array([[ -8.2,  -2.3,  -2.4,  10.2],
       [ 11.1,   4.5,  -5.3, -13.5],
       [  1.8,  -5.6, -74.2,  -0.5],
       [  3.5,   0.4, -10.6,  -5.0],
       [  0.3,   2.6,  22.0,  -2.1],
       [  2.2,   0.5,   0.4,  -2.9],
       [ -5.0,  -2.5,  -2.2,   8.4],
       [  0.8,   2.0,  10.1,  -1.8],
       [ 12.5,   6.9,  34.3, -19.4],
       [  4.6,   3.2,  15.4,  -6.9],
       [  5.1,  -0.4, -27.8,  -5.6],
       [ -4.4,  -2.8,  -0.9,   8.2],
       [ -3.0,  -3.1, -13.2,   3.5],
       [  0.8,  -0.5,  -1.7,   0.3]])
Indices start at 0.
The entry directly above 12.5: 0.8
The entry directly above the smallest entry: -5.3
The top entry of the column that holds the smallest entry is -2.4
The entry directly below -6.9?
A: -5.6
The entry in the top-left corner: -8.2
The entry in the top-right corner?
A: 10.2
The entry directly below the largest entry: 15.4
The entry just left of -0.4?
A: 5.1
The entry just right of the smallest entry -> -0.5
The entry directly above 34.3?
A: 10.1
The entry directly below 11.1: 1.8
The bottom-right entry?
A: 0.3
The entry in the bottom-left corner?
A: 0.8
The entry just left of 3.2?
A: 4.6
The entry in row 2 and column 1 is -5.6
The entry directly above 4.5: -2.3
The smallest entry -> -74.2
The entry in row 1 and column 0?
A: 11.1
The entry just left of -19.4?
A: 34.3
The entry directly below 0.5 is -2.5
The bottom entry of the column that holds the smallest entry: -1.7
The entry directly above -13.2 -> -0.9
The entry just right of -2.5 is -2.2
The entry directly below -19.4?
A: -6.9
The entry just left of 34.3?
A: 6.9

Read these off the grid that follows. Counting starts at 0.
1) Read off the bottom entry of the column that holds the largest entry.
2) Read off the entry just left of 68.
3) Read off the entry just left of 0.
4) Read off the centre entry.
5) Read off the entry in row 2 and column 0.
6) Read off the entry in the top-right corner.
7) Read off the bottom-left entry.
8) Read off the entry in row 1 and column 2.
[[-211 -359   -9 -476  247 -175 -380]
 [-330 -155 -337   99 -657    0  251]
 [-329 -576  262  251  527   28  313]
 [ 311  371 -226   11 -260   68  -27]
 [-272 -574  115   60  580   99 -480]]
1) 580
2) -260
3) -657
4) 251
5) -329
6) -380
7) -272
8) -337

[[-19.5  -6.7  18.9 -67.8  36.1  -4.5  -3.0  -1.7  -1.2 -25.1  13.8 -25.9]
 [-14.7  27.8  -6.5  15.5 -22.0  -1.6  -6.4   4.3 -15.4   5.6   1.6   6.6]]
Counting starts at 0.
Give the entry in row 1 and column 0.
-14.7
Give the entry just left of 13.8.
-25.1
Give the smallest entry.
-67.8
Give the top-right entry.
-25.9
The top entry of the column that holds the largest entry is 36.1
Give the entry at row 1, column 1.
27.8
The entry in row 0 and column 2 -> 18.9
Give the entry in the bottom-right corner.
6.6
The entry in row 0 and column 1 is -6.7
The entry just right of 27.8: -6.5
The entry directly below 36.1: -22.0
Give the entry just right of the largest entry.
-4.5
Give the entry in the top-left corner.
-19.5
The entry just left of -25.9: 13.8
Give the entry directly below the smallest entry.
15.5

W = [ 19.1 -15.0  42.7  49.6  25.0  18.0  11.8  69.8  11.5  27.7]
The entry just left of the smallest entry -> 19.1
The entry just right of 11.5: 27.7
The entry just right of 11.8 is 69.8
The entry just left of 27.7: 11.5

[[ 20 -36   0 -17  12]
 [ 31   3  29 -20  47]
 [-14 -18 -19  -2 -26]]
What is the entry directly below 31?
Answer: -14
What is the third entry on the diagonal from the top-right corner?
Answer: -19
The first entry, reading row by row -> 20
What is the entry directly above 3?
Answer: -36
What is the entry in the bottom-right corner?
Answer: -26
The entry directly below -36 is 3
The top entry of the column that holds the largest entry -> 12

Questions about the grid below. Counting starts at 0.
1) Which number is the bottom-right entry?
2) Which number is the entry just left of the largest entry?
3) Which number is the entry in row 0 and column 2?
4) Which number is the entry just right of -0.016?
5) Which number is the entry in row 0 and column 0?
6) Which number is the entry directly below 0.024?
7) Which number is the entry just left of -0.026?
8) Which number is the entry at row 0, column 1?
0.112,0.267,-0.098,0.028,-0.060,-0.015,0.231,-0.058,0.105,0.075,0.086,0.241
0.053,0.199,0.211,0.024,0.056,0.046,-0.047,0.049,0.045,0.043,0.151,-0.049
0.039,-0.011,0.023,0.004,0.035,0.011,-0.043,-0.016,0.218,0.060,0.044,-0.026
0.181,0.247,0.035,0.206,0.105,0.153,0.154,0.191,0.143,0.195,0.135,0.085
0.016,-0.043,-0.063,0.011,-0.020,-0.013,-0.074,0.057,0.153,0.021,0.170,0.111
0.214,-0.027,0.211,0.193,0.235,0.198,0.033,0.180,0.123,0.160,0.128,0.089
0.101,0.200,0.266,0.110,0.140,0.100,0.278,0.101,0.009,0.103,0.022,0.104
0.181,-0.181,0.038,0.222,0.126,0.233,0.029,0.201,0.138,0.185,0.129,0.112
0.096,0.255,0.248,0.096,0.067,0.150,0.294,0.133,0.104,0.099,0.107,0.062
1) 0.062
2) 0.150
3) -0.098
4) 0.218
5) 0.112
6) 0.004
7) 0.044
8) 0.267

Read these off the grid that follows.
1) Read off the entry directly below -10.8.
2) Read off the 3rd entry, reading row by row.
3) Read off the fifth-last entry, reading row by row.
4) Read off the entry just right of -2.6.
5) Read off the second entry, reading row by row.
6) Read off the entry just left of -13.2.
7) Read off the entry in the bottom-right corner.
8) Read off the top entry of the column that holds the smallest entry.
[[21.9, 30.2, -0.7, 41.2, 35.8, -34.0, 0.5, -42.0, 37.6, 40.5, 0.1, 9.3, 32.5, -10.8, 25.7],
 [-7.5, -17.6, 37.4, 13.7, 6.8, 0.9, -12.4, 8.0, 1.9, 17.9, 3.2, 14.9, -2.8, 0.6, 1.5],
 [17.7, 31.6, -59.2, -24.8, -7.8, -44.5, 12.6, -16.9, -26.1, 8.8, 17.4, -39.6, 5.3, -25.0, 22.3],
 [1.0, -21.5, -2.6, -33.3, -26.4, 4.1, -3.3, 33.6, -43.6, -7.7, 13.2, -3.5, -26.1, -4.6, -7.5],
 [4.5, -9.7, 31.0, 13.2, 13.0, -4.7, -10.1, -3.3, 7.7, 31.2, 1.5, -5.0, 3.4, -1.3, 4.9],
 [11.8, 24.0, 5.2, 41.2, 32.7, -33.5, -1.9, -35.2, 30.4, 51.2, 1.1, 25.6, 28.1, -11.5, 24.5],
 [29.7, 35.0, -62.7, -4.0, -6.6, -43.9, 14.0, -14.8, -22.4, 12.8, 15.4, -28.7, 7.6, -24.3, 22.3],
 [-7.3, -16.3, 8.4, -20.9, -13.2, 2.8, -5.1, 25.2, -20.7, -2.4, 5.5, 1.4, -14.6, -1.9, -4.4],
 [12.7, 7.3, -63.3, -43.0, -37.4, -32.8, 10.2, 25.0, -70.6, -4.5, 27.7, -39.3, -24.2, -26.2, 9.5],
 [4.8, -15.3, -16.6, -34.5, -23.8, -4.5, -0.9, 28.1, -48.6, -5.2, 15.1, -32.1, -25.5, -9.5, -3.0],
 [-10.6, -3.2, 50.8, 41.5, 32.8, 8.0, -10.9, -17.6, 48.7, 20.9, -13.6, 56.4, 20.7, 11.2, 3.0],
 [-10.4, -28.7, 43.8, -1.6, -0.3, 12.2, -14.3, 21.9, -3.6, 15.2, 3.7, 19.9, -11.1, 5.1, -6.4]]
1) 0.6
2) -0.7
3) 3.7
4) -33.3
5) 30.2
6) -20.9
7) -6.4
8) 37.6

Read these off the array that follows.
1) Read off the smallest entry.
2) Read off the entry just right of 28.8.
3) Read off the entry just left of 10.8.
4) Read off the entry just left of the smallest entry.
5) Read off the entry just left of 27.5.
6) Read off the entry just right of -11.5.
[[-12.3  11.5  38.2   3.3  10.0  -7.5   3.0  -6.8  13.6 -10.6 -19.5 -12.8
   20.2  16.0]
 [  5.4 -26.5 -24.3 -36.2  -0.3   0.1 -14.2 -41.4  -5.2   8.5  -9.1 -35.7
  -38.0 -24.3]
 [-27.5  24.4  10.8  18.1 -11.9 -17.0 -14.3  29.1   2.3 -11.5 -21.4  21.2
   -2.7  41.4]
 [ -5.8  -3.9  -2.5  21.1 -17.7  11.9  -3.3  31.0 -21.5   9.8  -1.3  29.9
  -21.4  47.2]
 [ 19.3   8.0  28.0   5.1  -5.4   6.4   4.4  -1.8  -6.4   6.5  -3.2 -11.4
    0.4   2.3]
 [-26.7  27.5  -7.3  11.4  -4.0  10.1 -25.9  16.9 -22.0  12.8  -9.0  23.9
  -25.6  23.1]
 [ 24.8  30.4  22.6  28.7  28.7  -7.1  25.3  31.6  42.4  -4.4  46.1  28.8
   41.2   3.5]
 [ -7.2 -31.2 -16.2 -22.8 -13.8   6.6 -21.6 -42.8 -28.6   3.4   1.8 -26.1
  -34.6  -0.9]
 [ 47.3  17.2  -2.5  12.9  59.6   6.0  52.8  21.7  40.0   8.1  70.1  17.1
    7.8 -19.7]]
1) -42.8
2) 41.2
3) 24.4
4) -21.6
5) -26.7
6) -21.4
